[[137 143 148 132 111]
 [125 156 136 100 146]] Answer: 136

[138 123 107 123 106 136 127] Answer: 106

[[136 106 126 103 106]
 [105 150 149 139 139]
 [106 123 126 134 138]] Answer: 126

[[120 139 122 123 123 125 106]
 [121 126 116 121 106 120 119]] Answer: 106

[107 127 118 151 130 136] Answer: 151

[145 113 111 105 110] Answer: 111

[[135 101 140 132 108 136]
 [117 113 129 130 125 122]
 [147 125 120 115 139 127]] Answer: 115

[[122 127 129 108]
 [128 122 135 106]
 [121 128 127 112]] Answer: 128

[115 135 120 150] Answer: 135

[[128 129 129 128]
 [133 142 148 121]
 [136 148 156 110]] Answer: 148
---
[131 149 124 126 117 120 123] -> 124

[[120 122 125 118 129 101]
 [141 126 121 104 114 101]
 [137 128 128 112 116  98]] -> 125

[112 152 135 116] -> 135

[[149 136 125 132]
 [133 127 120 125]] -> 125

[[133 128 147 146]
 [126 113 128 120]
 [115 141 101 104]] -> 147

[143 145 153 135 116 146] -> 153

[158 146 123 147] -> 123

[[153 126 130 126 127]
 [121 130 127 131 128]] -> 130
---
[[156 111 131 145 138 103 129]
 [128 135 128 142 137 142 140]
 [122 121 128 103 112 112 109]] >> 109

[[101 119 118 125 122]
 [100 120 118 123 122]
 [102 118 118 127 122]] >> 122

[[112 130 129 123 132 136 132]
 [118 141 117 119 123 144 136]
 [128 155 105 135 114 120 151]] >> 151

[[117 147 138 139]
 [136 104 119 110]
 [128 137 132 133]] >> 133

[[134 136 106 114 129 129 128]
 [135 131 106 114 136 136 122]
 [122 129 144 138 124 129 126]] >> 126

[[120 124 133 152 158]
 [125 124 131 138 141]
 [121 126 131 143 147]] >> 147

[[114 128 110 129 107]
 [126 119 123 139 139]
 [158 145 135 101 105]] >> 105

[[141 119 112 148 136 102]
 [121 124 127 121 122 128]
 [125 123 126 125 124 125]] >> 125

[[148 140 154 112 134]
 [102 130 158 132 142]
 [ 99 129 155 134 141]] >> 141

[[137 128 130 124 133 135 121]
 [136 128 128 124 130 136 119]
 [119 118 124 123 103 132 129]] >> 129
---
[138 103 140 122 120 152] Answer: 152, 140

[[121 108 123 119]
 [106 119 120 108]] Answer: 123, 121

[114 138 119 142 150] Answer: 150, 142

[124 135 125 111 106] Answer: 135, 125

[123 130 111 145 105 150 114] Answer: 150, 145

[154 141 128 115 113 128] Answer: 154, 141

[107 132 151 125] Answer: 151, 132
---
[[130 125 129 137 129 125 110]
 [137 129 129 136 130 149 116]
 [132 124 129 133 130 136 124]] => 130

[[129 137 141 114 115 124 158]
 [127 148 129 134 115 126 122]
 [100 126 136 120 117 129 114]] => 117

[[133 144 115 150 105 131 118]
 [152 147 143 132 117 108 104]
 [106 115 138 108 108 140 146]] => 108

[[137 149 119 135 125 128]
 [144 127 123 123 137 124]
 [122 105 137 121 131 124]] => 121

[[116 156 136 112 121 140]
 [120 146 133 118 124 136]
 [118 152 135 114 121 139]] => 114

[[119 118 106 114 117]
 [129 141 140 116 142]
 [129 138 116 133 136]] => 116

[[119 117 134 142 125 125]
 [118 130 121 126 105 127]
 [123 132 123 134 137 137]] => 134

[[101 110 151 113]
 [111 116 143 118]
 [128 128 128 128]] => 128

[[116 103 137 103]
 [126 119 149 119]
 [129 132 118 132]] => 132
---
[[152 138 115 132 109 143 136]
 [125 134 120 134 102 133 135]
 [130 105 116 140 113 153 119]
 [128 128 119 136 106 139 131]
 [129 123 116 138 110 146 127]
 [142 121 119 133 107 142 129]
 [133 140 120 133 102 132 138]
 [138 121 118 135 107 142 129]
 [122 122 125 133  99 130 131]
 [120 133 119 137 104 137 132]] → 132

[[128 123 147 132 112 133 129 124 147 133 127 132 112]
 [126 140 131 122 121 127 130 117 134 130 139 129 131]
 [122 156 123 127 114 118 134 130 136 110 128 118 116]
 [119 112 122 127 137 133 120 125 122 128 122 131 136]
 [153 134 121 143 128 130 128 154 121 115 121 113 111]
 [113 146 122 120 130 127 135 101 124 140 148 135 139]
 [147 128 132 136 128 132 129 142 124 121 122 128 117]
 [127 134 132 127 123 136 128 111 131 132 137 135 126]] → 126

[[123 127 116 132 110 134 111 128 128 130 110 125 136 126]
 [132 125 130 131 127 132 112 123 119 134 114 130 120 124]
 [127 125 130 125 120 131 141 128 122 123 130 125 126 136]
 [131 128 128 132 126 127 118 126 126 136 118 125 139 125]
 [130 128 133 134 106 129 103 132 134 131 116 129 123 130]
 [127 125 122 129 104 129 139 129 125 124 120 116 132 129]] → 129

[[138 120 132 128 128 130 125 123 131]
 [113 123 140 118 131 124 138 126 139]
 [130 134 139 133 107 112 123 129 138]
 [128 140 143 133 103 119 123 142 135]
 [122 130 126 133 131 122 128 134 129]
 [127 123 130 130 105 107 126 119 123]
 [122 120 143 118 139 135 137 125 137]
 [123 123 145 119 135 125 122 122 123]
 [125 138 139 130 109 118 121 135 136]] → 136

[[128 134 129 119 127 117 125 135 132 139]
 [134 116 118 129 147 150 126 123 116 127]
 [143 127 137 134 138 129 119 119 123 141]
 [120 138 137 129 128 142 116 113 136 129]
 [112 119 120 121 131 127 115 106 114 130]
 [127 119 147 122 124 132 128 136 141 133]
 [135 115 137 135 140 118 121 124 140 152]] → 152
---
[[134 130 131 123 123 122 136 130 124 146 126]
 [121 136 127 116 138 130 118 127 118 126 125]
 [126 129 126 127 147 123 148 142 127 122 125]
 [134 135 120 126 125 124 137 144 103 132 122]
 [122 128 135 123 148 133 126 123 150 122 128]] → 131

[[124 138 143 123 129 135]
 [117 126 120 134 123 130]
 [130 130 134 132 133 141]
 [130 115 124 132 129 107]
 [131 118 117 129 127 116]
 [129 133 133 123 127 126]
 [127 130 131 133 128 125]
 [128 126 120 134 127 137]
 [130 137 124 130 124 127]
 [128 132 137 128 125 125]
 [129 129 123 127 130 125]
 [127 128 142 125 126 132]] → 143

[[109 140 147 129 121 115 130 113 138 124 116 123 131 130 129]
 [115 131 124 122 141 136 119 113 133 136 139 128 136 128 142]
 [139 125 123 124 118 123 126 148 120 129 136 132 115 122 133]
 [118 121 139 143 136 137 127 121 129 137 125 119 134 131 128]
 [140 131 115 115 127 120 135 133 136 130 129 139 129 130 133]
 [119 132 142 130 141 132 130 105 139 124 119 120 138 140 124]] → 147

[[121 135 132 140 147 119 148 129 108 130 122]
 [132 137 135 135 128 118 126 112 126 124 138]
 [134 128 123 135 133 137 133 129 124 112 128]
 [124 132 116 128 121 128 123 122 117 121 117]
 [132 127 129 133 125 131 126 102 127 125 132]] → 132

[[128 149 152 144 148 142 109 137 144 116 121 109 125 120 147]
 [129 143 135 126 105 126 109 129 146 135 152 138 134 107 117]
 [152 145 134 128 146 127 135 126 125 148 144 128 115 105 110]
 [126 128 114 141 134 130 141 110 121 139 104 118 136 147 136]
 [131 151 126 109 147 110 130 138 138 140 106 126 132 122 143]
 [105 109 144 103 123 113 120 106 117 129 139 114 115 149 121]
 [112 137 145 120 120 139 132 140 114 137 149 137 148 117 109]
 [139 151 139 134 111 105 109 135 142 118 123 148 110 125 148]
 [134 146 134 112 132 125 128 145 106 141 128 107 149 139 137]
 [117 132 114 153 130 119 141 140 121 116 113 133 130 150 116]
 [110 120 121 125 151 131 105 124 131 107 116 112 104 108 140]] → 152
---
array([[121, 145, 107, 101, 138, 132],
       [130, 125, 139, 136, 142, 131]]): 145, 142

array([155, 133, 148, 126, 102, 118]): 155, 148

array([[143, 149, 138, 132],
       [119, 135, 101, 129]]): 149, 143

array([136, 121, 140, 156, 113]): 156, 140

array([106, 141, 108, 130, 139, 105, 115]): 141, 139

array([129, 105, 126, 117, 124, 152, 156]): 156, 152

array([[144, 119, 131, 124],
       [105, 133, 126, 135],
       [121, 128, 126, 128]]): 144, 135
---
[131 133 118 151 139 123 132] 118

[[121 124 135 122]
 [108 115 156 144]] 156

[[129 119 107 127 118 116]
 [130 133 138 125 130 138]
 [138 120 143 129 114 125]] 143

[[147 134 107 127]
 [138 124 104 139]
 [123 143 116 154]] 116

[100 121 111 111] 111

[113  98 135 146 142 108] 135

[125 143 127 133 102 128] 127

[[112 148 125 125 133 129]
 [132 113 123 123 121 136]
 [137 104 142 158 134 119]] 142

[135 155 148 152 152 137] 148
---
[[146 125 118 116]
 [126 119 125 150]
 [126 129 146 124]] value 126

[[123 115 113 122 138 103]
 [134 113 110 120 139 105]
 [113 118 117 124 136 103]] value 113

[[119 117 129 124 141]
 [120 114 126 130 149]
 [120 119 125 126 151]] value 120

[[146 118 133 109 146 135 110]
 [106 130 107 140 128 133 157]
 [113 107 156 103 142 149 149]] value 113

[[101 130 105 140 119 127 135]
 [117 102 134 152 133 150 135]
 [124 133 116 128 150 101 107]] value 124

[[136 121 121 127 141]
 [138 121 133 142 132]
 [100 119 125 133 135]] value 100
